Every row has a hidden score from 0 to 40. What is each row's score? 20 is about the middle. The score is a weighted sum of the row's numbers plus the product of two more (or one squared), each taken from its middle value.
-1.22/-0.52/-0.12/0.96/-0.40/0.13/0.00/-0.76/0.26/-0.17/-0.19/-0.77/-0.50/0.57/0.39/0.26 ~ 16
0.52/-0.75/1.14/0.76/0.67/-0.89/0.43/0.46/-0.76/0.07/-0.59/-0.22/0.53/0.65/-1.23/0.32 ~ 24
-0.17/1.37/-0.79/-0.10/-0.80/-0.37/0.02/0.05/0.73/-0.89/0.09/1.73/-0.71/1.27/-0.40/0.46 ~ 13
0.34/1.05/0.07/-2.09/-0.71/-2.28/1.25/0.24/0.69/-1.00/-0.07/1.82/-1.72/0.31/0.30/0.10 ~ 30
-0.40/-0.06/-0.43/-0.40/-0.41/2.20/-1.04/-0.55/0.55/0.57/0.49/-0.07/0.92/-1.21/0.02/-0.35 ~ 16
-0.21/-1.05/1.52/0.06/0.83/0.57/0.01/0.05/0.80/-0.34/-1.24/-0.62/-0.40/1.28/-1.78/-0.04 ~ 23
-0.18/0.23/-0.90/0.11/-0.52/-0.13/-0.20/-0.76/0.10/-0.13/0.02/0.81/-0.23/-1.27/1.54/0.11 ~ 17
-1.03/-1.50/-1.10/1.10/-0.03/-0.03/-1.29/0.13/-1.11/0.37/-1.00/-0.92/1.37/-1.56/0.10/-0.60 ~ 19
-0.66/1.49/0.38/-1.07/-0.57/-2.79/0.33/0.82/1.36/-0.90/0.55/2.06/-0.70/0.79/0.98/0.82 ~ 17
0.87/1.29/-1.49/-1.69/-0.61/0.20/1.43/1.17/-0.77/-0.29/0.63/-0.04/1.59/0.77/-1.66/-0.06 ~ 8
0.68/0.91/-0.26/-1.00/-0.70/0.30/0.30/-0.19/-0.05/-0.80/0.10/0.78/-0.10/-0.55/0.06/0.14 ~ 14
1.00/1.10/1.09/-0.95/-0.76/-1.64/1.18/0.89/0.57/-0.93/0.41/1.66/-1.25/0.01/0.63/0.36 ~ 10
1.10/-0.61/1.28/0.09/0.29/-0.26/-0.41/0.75/0.35/0.96/-0.29/-0.08/-0.30/-1.02/0.35/0.18 ~ 23
0.12/1.80/-1.23/-0.56/-1.39/-0.56/0.62/1.17/-0.01/-0.34/0.81/1.14/-0.19/1.19/-0.60/0.43 ~ 7
-0.04/-0.39/0.10/-0.96/0.66/0.54/0.78/0.77/-1.04/-0.72/-0.93/-1.18/-1.02/0.82/-1.96/-0.22 ~ 24
-0.62/-0.98/1.87/0.00/0.81/-0.02/1.62/0.19/-0.17/-0.69/-1.33/-1.19/-1.46/-0.15/-0.27/-0.04 ~ 18
-0.24/-0.26/-0.85/0.25/-0.21/2.35/0.29/-1.75/-0.58/-0.10/0.32/0.46/0.86/0.00/0.45/-0.12 ~ 23
-0.92/-0.71/0.31/0.20/0.14/-0.10/0.66/0.64/-0.08/-0.73/-0.61/-0.52/-0.05/1.17/-0.15/0.34 ~ 16
0.84/1.64/-0.81/-1.21/-0.29/0.18/0.38/-0.08/0.31/0.22/0.38/0.95/-0.11/-0.21/-0.39/0.26 ~ 22
-2.19/-1.22/-2.68/1.62/-0.24/-0.92/-2.61/-0.26/-0.40/0.26/0.15/-0.20/0.66/-1.10/0.07/0.00 ~ 27
-1.36/-1.33/-2.83/1.64/-1.30/0.98/-2.62/-0.15/-1.59/0.16/0.64/-0.70/2.26/-0.97/-0.43/-0.54 ~ 16
-0.62/1.05/0.44/-0.19/-0.81/-0.33/0.55/-0.95/0.47/0.03/0.28/1.08/-0.13/-1.14/1.70/-0.03 ~ 15
0.07/-0.25/-1.05/0.51/0.10/1.25/0.39/-1.03/-0.36/-0.31/0.73/-0.48/3.05/-0.91/-0.12/0.09 ~ 22
0.02/-0.37/-0.38/-0.21/-0.92/-0.46/-1.50/0.42/0.34/1.90/0.21/1.05/-0.34/-0.33/0.82/-0.12 ~ 25
-0.27/0.08/-0.58/0.45/-0.62/-0.16/-0.55/0.58/0.81/0.74/0.01/-0.38/-0.97/1.13/0.61/0.36 ~ 19
0.29/0.13/0.68/-0.04/0.04/0.00/0.03/0.95/-0.57/0.52/-0.51/-0.65/-0.08/-0.54/-0.47/-0.20 ~ 20
-0.81/-0.90/0.38/0.15/0.35/0.33/0.34/0.18/0.06/-0.69/-0.98/0.20/-0.18/0.86/-0.27/0.39 ~ 19
-0.22/-1.45/1.29/1.00/0.10/-0.53/-0.64/0.63/-1.43/0.56/0.23/-1.47/-0.23/-0.98/-0.63/-0.31 ~ 22
0.18/-1.33/0.63/0.43/0.12/-0.81/-0.36/0.34/-1.09/1.16/-1.84/-0.61/0.44/-0.58/-1.35/-0.48 ~ 24
-0.87/-1.65/1.17/0.80/1.33/1.80/0.73/-1.12/-0.18/0.00/-0.84/-2.27/0.45/0.44/-0.21/0.46 ~ 35
-1.72/-0.47/0.01/0.23/0.24/0.00/0.52/0.55/-0.50/-1.08/-0.74/-0.64/-0.84/1.57/-0.09/0.07 ~ 19
0.47/-1.35/0.31/1.18/0.75/-1.19/-0.94/0.59/-0.48/0.73/0.07/-0.14/0.74/-0.27/-0.87/0.10 ~ 29
0.83/0.97/-0.11/-0.36/-0.49/-0.33/0.25/0.11/0.15/0.12/0.42/0.88/0.48/-0.32/-0.35/0.05 ~ 15
0.08/-0.59/0.56/-0.17/0.43/0.34/1.45/1.55/-0.93/-0.48/-0.79/-0.75/-0.69/0.44/-1.93/-0.06 ~ 16
1.28/-0.89/1.46/0.17/0.04/-0.35/-0.66/0.48/0.37/1.64/0.10/0.41/1.02/-1.39/-0.19/0.13 ~ 20
-1.04/0.25/-0.43/0.55/-1.21/0.63/0.18/-0.11/0.60/0.41/-0.02/0.07/0.04/0.12/0.41/0.43 ~ 12
1.19/1.62/0.09/-1.21/-0.66/-0.08/0.95/-0.13/-0.18/0.63/0.48/0.73/-1.07/0.06/-0.58/-0.18 ~ 20
0.27/-1.63/-0.01/1.38/0.18/-1.19/-0.77/0.66/-0.56/0.64/-0.49/-1.88/-0.96/-0.99/-0.54/-0.25 ~ 27
0.38/0.22/0.53/-0.15/-0.33/0.21/-1.04/-0.31/0.63/1.03/0.86/-0.70/0.05/0.80/1.20/0.55 ~ 25
-0.94/-0.58/0.16/1.60/0.29/-0.31/0.23/-0.59/0.48/-0.31/0.12/-1.19/-0.67/0.92/0.72/0.47 ~ 21
0.71/1.01/0.52/-1.40/-1.03/-1.33/1.97/0.37/-0.04/-1.14/0.07/1.06/-0.91/-0.18/-0.47/-0.01 ~ 5
-0.12/-1.61/1.00/1.79/0.16/-1.40/-0.41/0.56/-0.76/1.09/-0.68/-0.98/-1.63/-1.08/0.02/-0.49 ~ 23
0.77/1.42/0.32/-1.53/-0.39/-0.27/0.77/0.78/0.31/-0.86/0.21/0.81/-0.95/1.42/-0.40/0.53 ~ 17
0.12/0.88/0.20/-0.52/-0.30/-1.17/0.95/-0.21/0.32/-0.57/0.06/0.81/-0.96/-0.71/0.68/-0.18 ~ 12
-0.54/1.22/1.42/-1.72/-0.61/-2.33/1.49/0.69/0.10/-1.13/-0.22/2.47/-1.74/0.36/0.16/0.02 ~ 12
-1.17/-1.69/-1.34/1.36/0.39/-0.03/-2.09/0.09/-0.59/-0.02/-1.02/-1.18/0.72/-1.17/0.33/-0.07 ~ 29
0.24/1.21/-0.52/-0.47/-0.13/-0.75/-0.45/-0.49/0.39/0.39/0.55/1.66/0.70/-0.02/-0.02/0.52 ~ 22
-1.31/0.22/-3.16/2.22/0.37/-0.10/-1.16/-1.71/1.16/0.49/1.46/0.82/2.66/0.30/1.56/0.57 ~ 21
0.32/0.98/-0.10/-0.91/-0.47/0.14/0.47/-0.62/0.10/0.40/0.35/0.52/-0.91/-2.28/1.77/-0.07 ~ 25
-1.02/-0.69/-0.58/0.43/0.05/0.27/0.15/0.32/-0.16/-0.33/-1.32/-0.19/0.59/0.92/-0.64/0.32 ~ 16
-0.20/1.28/1.97/-1.63/-0.46/-1.25/1.55/0.93/0.49/-2.03/0.93/1.36/-0.44/0.04/-0.29/0.51 ~ 4
-0.57/0.03/-1.35/-0.64/-0.16/1.71/-0.81/-0.54/0.78/-0.08/-0.04/-0.86/0.63/-0.69/1.15/-0.65 ~ 14
0.35/-1.24/0.04/0.84/1.24/-1.32/-0.35/-0.95/-0.87/0.16/-0.36/-0.20/0.66/-0.34/-1.05/-0.25 ~ 36
0.90/0.47/0.40/-1.12/-0.22/-0.58/1.58/0.31/-0.50/-0.89/-0.58/-0.30/-0.98/-0.25/1.09/-0.72 ~ 17
-1.12/-0.92/0.54/0.65/0.59/0.23/0.54/0.87/0.05/-1.37/-0.67/-1.08/0.55/1.06/-0.65/0.47 ~ 14
0.82/0.62/0.55/-1.09/-0.22/-1.25/1.47/0.14/0.06/-0.85/-0.28/0.66/-0.75/-0.76/0.16/-0.28 ~ 12
-1.14/-0.66/0.44/0.30/1.15/0.56/-0.90/0.21/1.20/-0.48/-0.03/-0.02/0.43/1.99/-0.51/0.39 ~ 28
-0.91/1.61/-1.93/-0.02/0.15/-1.01/-0.06/0.55/1.06/-1.05/1.39/1.30/0.53/1.93/0.12/0.71 ~ 15
-2.21/-1.10/-2.41/2.06/-0.16/-0.71/-2.61/-0.51/-0.16/0.29/0.11/-0.21/0.91/-0.19/1.23/-0.25 ~ 33
1.24/-0.22/0.75/-0.39/0.49/0.21/0.07/1.52/-0.18/1.00/-0.60/0.24/-0.32/-0.46/-0.16/-0.23 ~ 21
0.43/1.02/1.04/-1.67/-1.50/-1.77/1.57/0.91/0.11/-0.89/-0.09/1.83/-0.87/0.17/0.36/0.09 ~ 7
0.29/-1.58/1.00/1.13/0.14/-0.47/-1.07/-0.15/-1.51/1.39/-0.89/-0.47/-1.15/-1.05/0.00/-0.78 ~ 31
-1.07/0.54/-1.86/0.75/-0.60/-0.81/-0.34/-0.76/1.43/0.47/0.21/0.87/0.54/-0.52/2.09/0.82 ~ 14
1.13/0.55/0.74/-1.07/-0.33/-0.59/1.38/0.62/-0.39/-0.89/-0.55/0.10/-0.26/-1.14/-0.17/-0.10 ~ 12
0.45/0.10/-0.32/-1.55/-0.35/3.04/-0.83/-0.04/-0.71/0.77/0.05/-1.07/0.98/-1.32/0.83/-0.83 ~ 19
-1.56/0.77/-1.31/-0.91/-0.11/-0.47/0.10/1.52/0.42/-2.81/0.40/0.26/-0.28/1.79/-1.56/-0.29 ~ 24
0.13/-0.23/0.92/-0.20/0.20/-0.32/0.13/0.98/-0.17/0.49/-0.15/-0.39/-0.39/-0.21/-0.04/-0.30 ~ 17
-0.96/0.45/-0.15/-0.42/-0.72/0.37/0.61/-0.30/0.41/0.18/-0.83/0.11/-1.00/-0.50/0.12/-0.19 ~ 11
0.23/-0.32/-0.58/1.05/-0.20/-0.45/-1.49/-0.11/0.58/1.28/0.02/1.06/0.40/-0.35/0.73/0.36 ~ 23
-0.94/-1.33/-1.48/1.73/0.13/-0.27/-2.16/-0.29/-0.20/0.28/-0.32/-0.35/1.34/-0.79/0.37/-0.04 ~ 26
-0.30/-1.45/0.88/0.65/1.03/0.74/1.07/-1.89/-0.40/-0.66/-0.93/-1.90/-0.82/1.02/-0.41/-0.02 ~ 29
-0.30/-1.04/1.86/-1.58/0.79/1.51/0.36/0.47/-1.06/-1.52/-0.48/-2.28/-1.71/0.51/-2.05/-0.72 ~ 26
1.21/-0.18/2.45/0.30/0.44/-0.30/-0.25/0.51/0.05/1.13/0.27/-0.25/-0.28/-0.11/-0.41/0.45 ~ 32
0.56/-0.24/-0.61/-0.03/0.09/-0.81/-1.11/0.28/0.01/0.31/0.11/-0.19/0.17/-0.39/-0.26/-0.79 ~ 33
-1.37/-1.48/0.13/1.34/1.06/0.30/0.97/-1.62/0.57/-0.46/-0.73/-1.38/-1.06/1.25/0.29/0.36 ~ 25
1.66/1.59/1.06/-1.86/-0.14/0.92/0.79/-0.15/-0.80/-0.08/0.24/0.31/0.04/-0.50/-1.26/0.12 ~ 36
-0.55/-0.66/1.13/-0.19/0.19/0.86/1.24/0.26/-0.64/-1.01/-0.68/-1.59/-1.48/0.07/-0.49/-0.07 ~ 17
-0.43/0.62/-1.32/-0.63/-0.81/-0.18/-0.04/-0.84/-0.44/0.10/0.01/0.28/-0.03/-1.33/1.88/-0.23 ~ 15
-2.15/0.32/-0.55/-0.88/-1.51/0.80/-0.06/-0.10/0.08/-0.35/-0.30/0.15/-1.89/0.47/0.92/-0.28 ~ 8
0.53/-1.62/0.50/2.00/0.12/-1.13/-1.29/0.41/-0.89/1.04/-0.23/-1.11/-0.35/-0.89/0.15/-0.21 ~ 29
-1.22/0.51/1.13/0.62/-0.27/-1.20/0.08/-0.43/0.64/-0.24/0.77/0.12/-0.79/0.48/0.82/0.45 ~ 16
1.05/1.62/-0.59/-1.05/-0.09/-0.44/-0.13/-0.82/0.33/0.58/1.10/1.50/-0.72/0.93/1.11/0.14 ~ 27
-0.84/-0.48/0.09/0.06/-0.05/0.05/1.36/0.49/-1.10/-0.63/-1.05/-0.60/-1.99/1.59/-1.54/-0.47 ~ 18
-0.15/-1.02/0.07/0.40/0.48/-0.59/-0.68/0.18/-1.43/0.42/-0.93/-0.85/0.19/-0.36/-0.90/-0.56 ~ 29
-0.36/-1.17/1.14/-0.07/1.43/0.91/-0.60/-0.31/0.41/-0.53/0.07/-0.31/0.25/1.83/-0.98/0.12 ~ 35
0.50/0.57/-0.09/-0.47/0.36/2.43/-0.58/-0.91/0.61/-0.01/-0.52/-1.69/0.32/-0.32/-0.06/-0.10 ~ 32
0.84/0.34/-0.02/-0.08/0.61/-0.07/-0.16/1.57/-0.64/0.49/-0.51/0.31/0.33/-0.63/-0.45/0.09 ~ 25
1.76/1.53/-0.03/-1.13/0.05/0.02/0.42/-0.64/0.68/0.09/1.14/1.03/-0.46/-0.22/-0.36/0.44 ~ 28
-1.23/-1.28/0.90/0.65/1.15/0.82/0.76/-1.55/-0.07/-0.32/-0.65/-1.73/-0.23/1.09/0.58/0.05 ~ 26
0.08/-0.26/-0.60/-0.52/-0.04/1.85/-0.69/-0.47/0.18/0.24/0.50/-0.81/0.46/-0.73/1.26/-0.42 ~ 18
0.64/-0.37/-0.34/0.05/0.32/-0.09/-1.62/-0.01/-0.68/-0.22/-0.08/-0.06/0.39/-1.13/-0.22/-0.50 ~ 30
-0.61/-1.53/-1.29/2.45/0.19/-0.34/-1.98/0.13/-0.75/1.26/-0.15/-0.38/2.35/-0.96/0.77/-0.08 ~ 23
-1.12/0.80/-0.82/0.82/-0.32/-0.89/-1.53/-0.31/1.41/1.20/-0.01/-0.03/-0.54/1.67/1.83/0.66 ~ 25
0.03/1.08/-0.25/-0.70/-1.21/-0.05/0.50/1.02/0.18/-0.68/0.92/1.28/-0.58/1.33/-1.28/0.58 ~ 8
0.17/0.96/0.28/-1.78/-0.51/-0.06/1.27/0.69/-0.78/-0.19/0.09/0.30/-1.23/-0.29/-0.09/-0.47 ~ 11
